[[135 106 109 146 142 128]
 [119 139 146 129 118 137]
 [136 127 117 118 133 117]
 [137 116 109 129 139 119]
 [137 120 112 125 137 118]
 [119 146 148 119 115 132]
 [133 108 113 148 141 132]
 [133 109 114 146 141 130]
 [126 121 131 144 131 139]
 [124 123 134 142 128 139]
 [121 148 146 113 114 128]
 [131 111 118 147 138 134]] Answer: 147

[[118 134 125 129 130 130 128 118 128 119 130 122 125 119 126 123]
 [130 119 103 114 114 114 143 125 114 128 140 112 103 120 109 106]
 [125 110 127 137 137 137 137 124 136 124 131 123 127 123 132 124]
 [118 123 115 129 129 129 145 113 128 115 138 108 114 110 123 110]
 [110 128 123 130 130 130 134 110 129 110 134 116 122 113 126 119]
 [130 138 148 132 133 133 113 135 132 133 118 145 148 139 139 148]
 [123 113 134 139 139 139 135 125 139 123 123 129 134 127 137 131]
 [115 128 130 136 136 136 129 116 134 115 115 123 129 119 132 126]
 [118 134 137 139 140 140 115 121 139 119 111 129 136 125 138 133]
 [119 121 128 138 137 137 143 119 138 118 135 120 127 119 134 123]
 [120 131 137 140 141 141 111 123 140 121 104 130 137 126 139 133]] Answer: 126

[[137 130 133 130 128 117 135]
 [122 129 126 128 125 135 126]
 [123 128 125 130 127 133 129]
 [137 127 134 129 130 116 134]
 [116 132 122 127 125 140 124]
 [113 127 118 127 127 147 122]
 [139 126 131 126 130 120 132]
 [132 129 134 128 128 123 128]
 [120 130 121 126 128 139 126]
 [148 129 139 129 132 106 135]
 [140 128 134 128 128 112 126]
 [135 129 133 127 127 119 134]] Answer: 127

[[125 126 132 130 120 146 145 139 136]
 [148 109 108 106 145 119 119 137 140]
 [110 140 146 143 110 138 138 123 121]
 [131 117 125 122 125 141 142 147 145]
 [147 119 108 114 154 110 114 129 132]
 [123 146 133 138 133 108 112 105 105]
 [110 144 147 146 111 136 136 118 117]
 [148 107 109 106 143 120 119 139 142]] Answer: 119

[[127 129 129 129 128 127 128 126 125]
 [127 128 129 129 128 127 128 127 127]
 [127 129 129 129 128 127 128 126 126]
 [127 120 127 129 128 132 128 129 132]
 [127 129 129 129 128 127 128 126 125]
 [121 129 129 130 131 126 135 119 109]
 [121 129 129 131 132 126 137 118 106]
 [124 130 129 129 128 126 130 123 118]
 [127 129 129 129 128 127 128 126 126]] Answer: 128

[[115 115 135 118 125 123 124 112]
 [136 136 113 125 133 117  99 108]
 [115 115 125 129 126 126 132 115]
 [115 115 134 120 126 124 125 117]
 [131 131 128 136 124 118 135 122]
 [135 135 145 128 138 132 117 138]
 [128 128 123 136 121 114 134 120]
 [130 130 138 131 131 126 112 139]
 [116 116 112 140 125 131 141 114]
 [133 133 122 120 134 135 138 124]
 [129 129 122 119 138 133 138 125]] Answer: 133
---
array([104, 126, 130, 122, 135, 107, 106]) --> 107

array([[138, 105, 122, 128, 132, 142],
       [124, 144, 133, 115, 123, 116]]) --> 132

array([ 98, 137, 117, 116]) --> 117

array([[123, 106, 138, 119, 129, 132, 131],
       [117, 120, 114, 125, 134, 120, 136]]) --> 132

array([127, 142, 152, 145, 116, 151, 141]) --> 151

array([[127, 124, 105, 130],
       [129, 130, 121, 128],
       [126, 125, 120, 129]]) --> 105

array([[129, 138, 140, 129],
       [158, 143, 141, 114],
       [149, 101, 117, 115]]) --> 140

array([[129, 149, 144, 137, 104],
       [116, 131, 147, 141, 109]]) --> 137
---
[[141 105 105 120 116]
 [121 107 138 142 134]
 [134 142 132 135 124]] => 138

[[132 127 122 124]
 [121 125 129 104]
 [119 124 131 101]] => 129

[[140 128 147 125 117 134]
 [135 117 151 126 126 128]
 [135 133 136 126 113 135]] => 151

[[135 138 149 146]
 [141 113 120 149]
 [140 134 137 123]] => 120

[[140 118 125 140]
 [136 125 119 136]
 [115 153 139 116]] => 119

[[112 158 149 127]
 [114 150 150  99]
 [115 118 126 113]] => 150

[[126 143 130 128 124]
 [130 120 129 139 132]
 [118 157 129 104 126]] => 129
